In the data rows, 128 means zero.
Here are some points, each followed by its number:
[126 114 191 139 123 136 122 241 176 140 128 134 101  97 155 180] 0
[163 126 208 127 105 149 143 255 181 162 106 171  55  92 147 223] 1
[123 186 172 170 124  21 154 138 164 179 131 144  97  79  72 147] 2
[114 136 128 133 152  82 173  69 163  47 213 130 113 124 118  69] 3
[179  99 117  70 118 207 140 248  81 176  69 164 102 134 177 175] 4
[118 136 159 128 125 125 156 241 151 179  91 179  91  56 138 217] 5
[148  39 149  31  92 232 143 163  77 125 108 156 105 167 210 134] 6
[ 88  66 169  51  42 247 160 131 130  99 130 201  80 139 154 192] 7
[119 137 156 125 119 159 155 255 161 176  82 183  86  59 146 239] 8
[164 135 112 136 108 228  90 255 128 164  50 147 112 129 138 226] 9
[171  43 172  44  80 229 134 173  79 119 123 152  93 195 186 127] 10
[ 96 178 135 231 161  89  57 217 205 148 103  77 165  67 105 195] 11
[131 153 134 134 150  77 170 142 146 121 152 145 107  99 118 120] 12
[ 60 168 140 217 143  93  72 109 203 110 141  79 182  84 100 159] 13
[121 118   4  62 209  91 170  16  32 169  94 148 183  84 181  54] 14
New points follow, each followed by the numbers of its three nearest points above, looking only along the 7 directions in which the numbered points spread most, nearest first.
[132 178 158 172 143  36 138 168 154 180 112 138 114  80  91 150] -> 2 12 5
[ 85 126  70 105 114 105 126   0  68 145 119 123 179 145 100  70] -> 14 3 12
[122 160 145 137 126  77 180 135 158 127 153 160  91  89  96 145] -> 12 2 3
[153 152 139 141  86 157  97 228 126 209  47 150 106 126  94 208] -> 9 5 8
[ 91  99  79  99 169  69 125   0  78 140 132  99 184 120 159  38] -> 14 3 12
[176 156 101 148 126 223  93 255 137 171  42 148 107 120 139 236] -> 9 4 8
[147 129 151 162 124 145  80 195 151 121 120  95 135 147 125 142] -> 0 12 11
[152 123 167 149 120 147  94 190 150 121 127  96 123 155 129 141] -> 0 12 1
[137 140 138 147 102 159  83 202 123 195  51 132 135 126 117 200] -> 9 5 0
[120  71 150 100 117 103  85   0  88 110 162  69 173 201 150  19] -> 3 12 14
[140 130 208 142 100 153 145 255 186 144 120 167  65  89 133 229] -> 1 0 8
[ 89 151 131 182  85 112  32  79 139 195  68  90 174 135  78 160] -> 13 11 2
[117 142 162 129 124  88 151 210 144 206  91 178  90  56 128 197] -> 5 8 1
[136  99  56  84 124 147 110   0  38 107 132  94 190 216 127  15] -> 14 3 12
[139 173 109 184 128 116  76 170 144 166  87 102 153 124  88 166] -> 11 13 12
[107 154 134 194 159 124  82 229 187 126 113 101 146  84 135 182] -> 11 0 13
